Each named move below is a turn or a mirror, shown by a few rows before and after it. Which moves, in which order, take the first row of each later pair to the second? The first pair is answered.
K_112:
[-0.71  1.95  3.39  5.08  0.30  3.68  1.62 -1.62  0.92 -1.11  2.23  0.33
  0.28 -2.39 -1.20  0.02 -2.55 -0.77 -0.95  1.79 -1.53 -0.61  1.07 -0.99] => [ 0.23  3.07  2.66  3.41 -2.03  1.65  1.35 -0.70  1.41 -0.87  2.77 -0.81
 -0.06 -3.92  1.72  0.36 -3.92 -1.31 -0.78  0.31  1.19  0.66 -0.22 -1.38]
[ 3.10 -0.95  2.15  3.75  1.03  0.32  0.61 -1.24 -2.57 -0.05  0.69  0.67
 -0.51  2.92  1.86 -0.87  1.19 -1.87 -3.37 -1.18 -0.89 -2.80  1.84  0.50] => [ 3.48  0.28  2.14  1.95 -1.05 -1.71  0.09 -0.50 -2.55 -0.35  1.23 -0.37
 -1.14  1.87  4.00 -0.65  0.12 -2.20 -3.78 -2.21  0.63 -2.18  0.58 -0.13]
[ 1.51 -0.16  3.05 -0.39 -1.57 -1.01 -0.04 -0.75  1.38  1.23  0.04  2.09
 -1.12 -0.43 -0.51  0.05 -4.01 -0.18 -2.72  0.28  3.36  3.81 -1.28 -1.32] => [ 0.53 -1.47  3.37  1.97  1.16  1.76  0.01 -1.99  0.83  1.10 -0.76  3.06
 -0.33  1.83 -4.15 -0.23 -2.74  0.34 -2.93  1.92  0.63  2.41  0.29 -0.73]
K_394:
[ 0.95  3.52  5.04  1.00  0.07  2.31 -3.53 -0.62  1.04 -1.15  1.55 -0.57
  2.14 -1.03 -1.33  1.25 -4.28 -2.47  0.80 -0.28 -2.52 -0.19 -1.03  0.58] => [-0.69  1.94  4.25  0.17  1.71  3.29 -3.13 -1.06  0.84 -1.41  0.49 -0.55
  2.58  1.07 -3.68  0.82 -2.40 -1.30  1.53  0.27 -4.62 -0.81  0.39  0.97]
[-2.92 -0.59  0.06  0.33  3.86 -0.99 -1.44 -0.31 -1.54 -0.57 -2.72  0.23
  1.16  0.69 -1.78  0.41  2.56  0.51 -0.96 -0.45 -4.19 -1.99  1.47 -0.71] => [ 0.63  2.25  1.81  1.85  0.88 -2.54 -1.97  0.22 -1.18 -0.14  0.58  0.39
  0.24 -3.81  2.73  1.20 -1.47 -2.40 -2.38 -1.64  0.29 -0.94 -0.67 -1.49]
[ 2.28 -0.29  3.66  2.87  2.12  0.79 -0.55 -0.45  1.20  0.16  0.36  0.77
  0.42 -0.98  0.99  3.22 -1.14  0.87 -0.35 -0.68 -3.07 -0.86 -0.37  1.72] => [ 1.83 -0.75  3.55  2.63  2.43  1.22 -0.29 -0.79  1.24  0.12 -0.37  0.59
  0.93 -0.26 -0.06  3.11 -0.66  1.46 -0.31 -0.59 -4.07 -1.08  0.16  2.01]
[ 2.47  0.22  1.72  3.81 -0.83  0.06 -0.79 -2.25 -1.02  1.21  2.45  0.77
  1.29 -1.51  0.57  0.08 -0.95 -3.08 -1.55  0.01  1.44 -1.45 -0.48  0.13] => [-0.46 -2.00  0.57  2.31  1.72  1.65  0.05 -2.81 -1.17  1.20  0.01  0.56
  1.91  1.94 -2.94 -0.78  1.87 -0.79 -0.51  1.16 -1.99 -1.97  1.06  0.57]
K_589:
[-0.47 -3.00  1.89 -3.21 -2.38 -0.36 -1.18  0.97  0.86  1.21 -1.31  1.15
  1.31  2.49 -0.71  0.93  2.13  1.19 -0.47  0.04 -0.81  1.51 -1.63 -0.94] => [-0.73 -2.89  1.88 -3.39 -2.31 -0.70 -1.09  0.93  0.45  1.53 -1.41  0.84
  1.19  2.43 -0.59  0.93  2.25  0.67 -0.25 -0.03 -0.73  1.42 -1.77 -0.99]
[-0.87  0.50  1.88  3.22  0.39  2.30 -1.10 -0.52  1.22 -1.41  0.29  1.14
  1.62 -0.64 -1.42  1.20 -3.12 -0.15  0.03  1.71 -1.31  0.63  0.70  1.60] => [-0.01  1.68  1.91  1.78 -1.46  0.47 -1.16  0.31  1.43 -1.73  0.92  0.27
  0.87 -1.56  0.54  1.22 -4.17 -0.07  0.02  0.44  0.83  1.45 -0.69  1.52]
[-1.62 -0.76 -2.38 -2.02  0.86  0.38 -0.71  0.15 -2.15 -0.98 -0.80 -1.12
  0.01  2.51 -0.49 -0.07  0.28  0.18  1.82  0.47 -0.56 -0.49 -0.05  0.80] => [-1.57 -0.72 -2.40 -2.51  0.30  0.49 -0.80  0.58 -1.88 -1.34 -0.94 -1.30
 -0.03  2.44 -0.29  0.22 -0.09  0.42  1.86  0.47 -0.09  0.06 -0.34  0.80]
[ 1.83  2.22  0.22 -0.31 -0.13 -0.73 -0.27  0.40 -1.92  1.19  1.19 -0.04
 -1.14 -1.15  2.75 -0.28  1.50 -0.71 -0.80 -2.08  1.67 -1.84 -0.60 -0.96] => [ 1.26  0.91  0.10  1.21  2.12  0.52  0.04 -0.49 -2.53  1.50  1.34  1.11
 -0.79 -0.11  0.64 -0.51  2.67 -0.66 -0.90 -0.64 -0.42 -2.85  0.67 -0.79]
Now pairs of rows:
Each pair is two moves apart.
[ 0.77 -3.31 -3.63 -3.92  2.34 -0.24  3.91  1.53 -2.88  1.75 -3.14 -1.07
 -0.78  0.87  0.98 -1.73  3.47 -0.71  2.49  0.96 -1.92 -0.75  0.47 -2.25] => [ 3.42 -2.60 -1.97  0.15  2.99  0.51  4.10  0.42 -3.51  3.26 -0.59  0.66
 -1.26 -1.60  2.17 -1.58  3.66 -3.04  0.71  1.24 -0.88 -1.86  0.76 -2.71]
K_394, K_589
[ 0.74 -0.28  0.10 -1.52  0.20 -2.65  0.13  1.00 -0.57  2.28  1.00  0.97
 -1.03 -1.05  2.90  0.53  0.84 -1.27 -0.22 -0.63  2.25 -1.26 -0.35 -2.18] => [-0.72 -1.61 -0.98 -3.02  1.22 -2.15  0.56  1.22 -0.59  1.92 -0.53  0.48
 -0.88  1.00  1.36  0.06  2.27  0.44  0.59 -0.45  0.57 -1.39  0.13 -2.09]
K_394, K_112
[-1.47  0.00  3.15  2.16  2.96  4.38 -2.02 -2.12  2.59 -1.61 -2.96 -0.59
  0.78  1.38 -4.49 -1.17 -1.97  2.84  2.29  0.88 -0.36  1.13  0.32  0.07] => [-2.19  0.10  1.48 -2.72  0.89  1.56 -1.69 -0.42  3.04 -1.61 -4.28 -2.58
  0.24  2.43 -2.80 -1.28 -1.08  4.65  3.23 -0.60  0.42  1.85 -0.55 -0.55]
K_112, K_394
[-0.37  2.69  2.89  2.40 -0.93 -0.63 -1.71  0.74 -1.69 -0.59  1.34  1.46
 -0.51 -2.18  0.16 -1.04 -3.68 -0.59 -0.31  0.19  3.90  2.34 -1.19  0.74] => [-2.11  1.97  1.19 -2.52 -1.88 -2.61 -1.03  1.79 -1.53 -0.75 -0.86 -0.63
 -0.91 -0.38  0.69 -1.10 -2.45  1.32  1.18 -1.04  4.06  3.02 -1.43  0.02]
K_394, K_112
[ 1.14  1.26 -1.15 -3.08 -1.24 -2.84  0.23  0.76  0.25  0.82  1.60 -1.20
 -1.19 -1.63  3.65  0.14  0.63  0.66 -0.40 -1.64  1.84  0.81 -0.62 -0.53] => [ 2.66  1.81  0.87  2.55  0.18 -0.63 -0.23 -0.82 -0.08  1.18  3.46  1.03
 -0.79 -3.04  2.36  0.54 -0.46 -1.55 -1.92 -0.38  1.49 -0.49 -0.29  0.02]
K_112, K_394
[ 0.79  1.85  1.76  3.22 -1.40  0.72 -2.30  0.26  1.14 -2.79  3.29  2.07
  2.52 -1.72  0.76  0.54 -4.26 -0.64 -0.40  0.63  0.21  1.22 -0.78  0.09] => [-0.15  1.88  0.19 -2.10 -3.45 -1.79 -2.35  1.79  1.74 -3.09  1.66 -0.24
  1.62 -0.61  2.12  0.65 -3.41  0.87  0.71 -1.36  1.64  2.28 -1.71 -0.62]
K_394, K_112
[-0.17 -0.85  0.21 -0.24  1.01  1.13  0.14 -0.31 -0.17  0.04 -0.72 -0.22
  0.50  1.82 -2.64 -1.20  0.79  0.80  0.28 -0.22 -1.61 -0.69  0.90  0.41] => [-0.14 -0.16 -0.42 -2.83 -0.56 -0.63  0.38  0.48  0.13  0.23 -1.21 -1.13
 -0.28  1.29 -0.90 -0.91  0.38  1.20  0.82 -1.17 -0.03 -0.09  0.12  0.16]
K_112, K_394
